One vector is turned by the same rotation once a tick. Each row is the vector after some number of ticks, and that number follows the row.
The counts run from 0 to 642.
[-.20,-.16,-.03,-.13,-.01,.05,.38,-.28,-.21,-.08,.13,-.12,-.13,.27,-.05,-.06,.06,.17,-.36,.06,-.20,.10,-.07,.08,-.16,-.06,.22,-.08,-.24,-.17,-.04,-.07,.01,.26,-.19,-.10,.14,-.21,.11]
284
[-.34,-.08,.21,-.11,.14,.08,.25,.06,.00,.16,-.02,.25,.03,.30,-.18,.08,.01,.26,-.06,-.27,.20,-.07,.07,-.12,.22,-.10,-.03,.02,-.22,.08,-.10,-.35,-.19,-.18,-.10,-.14,.18,-.08,.10]
536
[-.09,-.05,.32,-.22,-.07,.09,.00,.03,-.07,-.16,.07,-.12,.05,.18,.32,-.06,-.07,.20,.06,-.34,.04,.19,-.06,-.18,.09,-.06,.11,.05,.06,.04,.04,-.14,-.12,-.31,-.29,-.12,.38,.00,.30]
498
[-.10,-.22,-.01,-.10,-.18,.18,.12,.17,.02,.14,-.25,.11,.24,.15,-.16,.02,-.10,.22,-.21,-.21,.34,-.18,.07,-.29,-.15,-.11,.00,.02,-.11,-.01,-.02,-.30,-.43,-.03,.09,-.02,.12,.04,-.11]
425
[-.21,-.03,.14,.01,.32,-.01,.03,.32,-.10,-.26,.19,-.17,.09,.12,.14,-.04,-.06,-.12,-.12,.20,.10,.17,.23,-.14,.02,-.23,.24,.04,-.24,.19,-.15,.10,.03,.01,.25,-.23,.22,.00,-.08]
601
[.10,-.07,-.05,-.29,-.25,.01,-.03,.33,.21,-.26,-.03,.02,.12,-.01,.17,.04,-.27,.21,-.04,.01,.14,.05,.02,-.30,-.29,.01,.22,.07,-.05,-.12,.13,-.12,-.29,-.11,-.08,.00,.03,.36,.10]
119
[.03,-.10,-.20,.04,-.41,.05,.22,.04,-.14,.07,-.08,.04,.43,.20,-.10,-.08,.02,.13,-.09,-.23,.29,-.07,.16,-.05,-.35,-.07,.08,-.08,-.22,-.08,.02,-.18,-.18,-.15,-.04,.22,.08,-.02,-.16]
429
[.07,.16,.13,.05,.18,-.03,-.12,.17,-.19,-.16,.11,-.28,.17,.09,.13,.06,-.12,-.16,-.09,.21,-.05,.34,.15,-.19,-.25,-.07,.18,.04,-.46,.21,.09,-.12,.14,-.05,-.05,.01,.23,.12,.15]
253
[-.04,.11,.16,.00,.38,.05,-.06,.07,-.12,.02,-.01,-.25,-.07,.11,-.01,-.02,-.12,.03,-.28,.27,-.11,.15,.08,-.27,-.10,-.10,.18,.10,-.36,.19,.05,-.34,-.20,.21,.00,-.12,.22,.05,.15]
640
[-.19,-.16,-.10,-.18,-.23,.20,-.12,.06,-.02,.16,-.27,.13,.29,.23,-.22,.03,.09,.07,-.19,-.23,.21,.00,.09,-.22,-.30,.01,-.09,-.05,-.06,.14,.01,-.36,-.09,.06,-.18,-.07,.20,.13,.04]
422
[.10,.07,.04,-.12,.01,.05,.11,-.12,-.09,-.20,.18,-.31,-.24,.06,.10,-.07,-.18,.24,-.28,.24,-.18,.21,-.10,-.10,-.20,-.01,.30,.09,-.18,-.18,.08,-.13,-.25,.20,-.10,-.11,.13,-.05,.17]
633
[-.03,-.04,.26,-.14,.07,-.05,.23,.10,.02,-.03,.13,-.13,.20,.21,.20,-.29,-.07,.23,-.07,-.08,.05,-.22,.05,-.23,-.06,-.06,.15,.09,-.14,.01,.20,-.17,-.34,-.33,-.14,.23,.22,.05,.20]
387
[-.22,.26,-.04,.02,.06,.05,-.22,.24,.03,-.12,.13,-.07,.09,.03,.14,.22,-.09,.07,.05,.17,.02,.34,.22,-.06,-.18,.02,.14,-.11,-.15,.26,-.26,-.02,.25,.00,-.21,-.35,.10,.10,.14]
487
[-.19,-.14,-.03,.11,.18,-.06,.10,.21,-.28,-.17,.26,-.15,.16,.19,.11,-.12,.17,-.25,-.05,.04,.08,.21,.30,.12,-.08,-.29,.23,-.02,-.23,.12,-.11,.01,.15,.09,.25,-.08,.20,-.03,-.22]
213
[-.23,.14,.11,-.32,-.15,.10,.11,-.04,.10,-.18,.13,.16,.02,.38,-.18,-.08,.09,.27,.00,-.18,.18,.00,-.03,-.12,.13,.00,-.06,.10,-.18,-.07,.07,-.23,-.07,-.29,-.26,-.02,.08,-.11,.32]
151
[-.30,.36,.00,-.02,.21,.11,-.14,.04,.10,.10,.15,.01,-.12,.23,-.23,-.05,.11,.25,-.12,.23,.04,.01,.17,-.06,.07,.02,-.04,.08,-.23,.18,-.17,-.34,-.09,.12,-.09,-.26,-.02,-.08,.18]
528
[-.14,-.14,-.01,.05,.24,-.05,.16,.26,-.21,-.16,.25,-.13,.06,.18,.10,-.10,.09,-.19,-.10,.09,.09,.13,.27,.09,-.01,-.28,.30,-.02,-.24,.05,-.08,.00,.00,.15,.36,-.09,.20,-.05,-.29]
212
[-.04,.20,.11,-.19,-.03,.17,-.42,.16,.06,-.14,-.03,-.11,.08,.10,.03,-.01,-.06,.01,-.03,.07,.00,.30,.07,-.29,-.20,.04,.03,.10,-.08,.21,.10,-.30,.02,-.03,-.26,-.15,.24,.21,.31]
377
[-.10,.04,.02,-.13,.01,-.05,.28,-.09,.08,-.03,.31,-.16,-.01,.14,.11,-.36,-.01,.42,-.19,.17,-.09,-.30,.02,-.03,-.16,.03,.24,.05,-.06,-.13,.04,-.09,-.35,-.06,-.20,.13,.00,.01,.15]
393
[.03,-.11,-.19,.04,-.06,-.12,.21,-.06,-.30,-.10,.29,-.05,-.06,.19,.10,.02,.14,-.07,.07,-.11,-.05,.37,.12,.34,-.14,-.16,.31,-.05,-.24,-.20,.05,-.21,.09,.21,-.01,.05,.07,-.02,-.20]
324
[.08,-.14,.07,-.25,-.07,-.03,.08,.34,.15,-.21,-.01,-.02,.10,-.01,.24,.03,-.31,.22,-.10,.01,.13,.00,.01,-.30,-.25,-.04,.30,.05,-.06,-.10,.13,-.09,-.37,-.07,-.03,.01,.07,.33,.04]
120
[-.14,.14,-.13,.01,-.04,.08,-.35,.14,-.04,.20,.07,.06,.12,.12,.09,-.07,.24,.07,.20,-.17,.11,.19,.32,.15,-.13,-.04,-.03,-.03,.13,.20,-.12,-.50,-.01,.14,-.19,-.19,.12,.20,-.08]
571
[-.04,.04,-.31,.19,-.05,-.04,-.02,-.02,-.19,.16,.15,-.11,.01,.01,.10,.02,.10,.13,-.03,.12,-.08,.26,.28,.26,-.36,-.02,.23,-.16,-.08,.03,-.18,-.31,.00,.36,-.12,-.11,.00,.09,-.20]
441
[-.17,.02,.09,.13,.00,.17,-.07,.02,-.33,.19,-.15,-.13,.32,.23,-.16,.00,.09,-.08,-.15,-.20,.18,.15,.21,-.18,-.11,-.14,-.04,-.03,-.25,.30,-.08,-.27,.04,-.06,.01,-.08,.35,-.15,.01]
298
[-.04,.43,.12,-.10,-.02,.07,-.25,.04,.07,-.14,.26,-.17,.07,.28,.00,-.34,.12,.11,.03,.11,.12,.06,.18,-.13,.01,-.03,-.02,.18,-.15,.16,.04,-.20,-.04,-.25,-.17,.02,.13,-.03,.33]
261
[-.04,-.02,-.08,-.09,.11,.03,.01,.04,-.16,-.20,.31,-.11,-.32,.16,.05,-.10,.14,.00,-.07,.08,.01,.31,.10,.25,.04,-.20,.25,.11,-.05,-.19,-.07,-.24,-.15,.38,.20,-.26,.07,-.03,-.18]
328
[.02,.07,-.29,.15,-.15,.02,.12,-.06,-.12,.09,.21,-.19,-.09,.00,.07,-.14,.02,.33,-.15,.14,.07,.06,.20,.22,-.23,-.08,.27,-.03,.01,-.19,-.19,-.18,-.38,.27,.07,-.12,-.07,-.06,-.26]
438
[.09,.07,.04,-.19,-.27,-.02,.31,.04,.06,-.26,.15,.00,.03,.10,.10,.17,-.32,.32,.00,-.03,.12,.14,-.06,-.13,-.15,.02,.24,.02,-.31,-.24,.06,.02,-.23,-.31,-.20,.08,.00,.04,.16]
625
[-.26,-.22,.16,-.12,.16,.02,-.02,.40,-.05,-.11,.09,.06,.28,.20,.15,-.19,.16,-.13,.05,-.24,.25,-.06,.26,-.11,.12,-.26,.08,.05,.04,.19,-.02,-.09,-.07,-.18,.17,-.10,.29,.13,-.09]
342
[.06,.37,-.04,.00,.03,-.06,.00,.03,.03,-.28,.39,-.35,-.08,.08,.10,-.26,-.04,.18,-.12,.41,-.06,.12,.15,.03,-.19,-.02,.26,.13,-.24,-.07,-.02,.05,-.11,-.01,.00,.00,-.02,-.04,.11]
132
[-.14,-.09,.05,-.19,.07,.13,-.18,.02,-.10,.09,.08,.04,-.17,.28,-.02,-.19,.24,.07,.01,-.25,.08,.16,.12,.07,.13,-.13,.01,.15,.15,-.01,.03,-.53,-.30,.22,.00,-.22,.22,.01,-.02]
69
[-.22,-.09,.00,-.14,-.14,.01,-.05,.31,.01,-.19,.19,.08,.42,.28,.12,-.24,.24,-.14,.10,-.24,.27,-.02,.28,-.02,-.07,-.17,.05,-.01,.01,.13,.00,-.02,.14,-.29,.01,.06,.18,.11,-.02]
344
[-.04,-.05,.25,-.16,.12,.02,-.12,.19,.00,.02,-.08,-.05,.30,.14,.19,-.11,-.09,.00,-.02,-.10,.01,.01,.07,-.34,-.15,-.01,.10,.07,-.17,.24,.21,-.30,-.09,-.22,-.25,.08,.31,.25,.27]
382
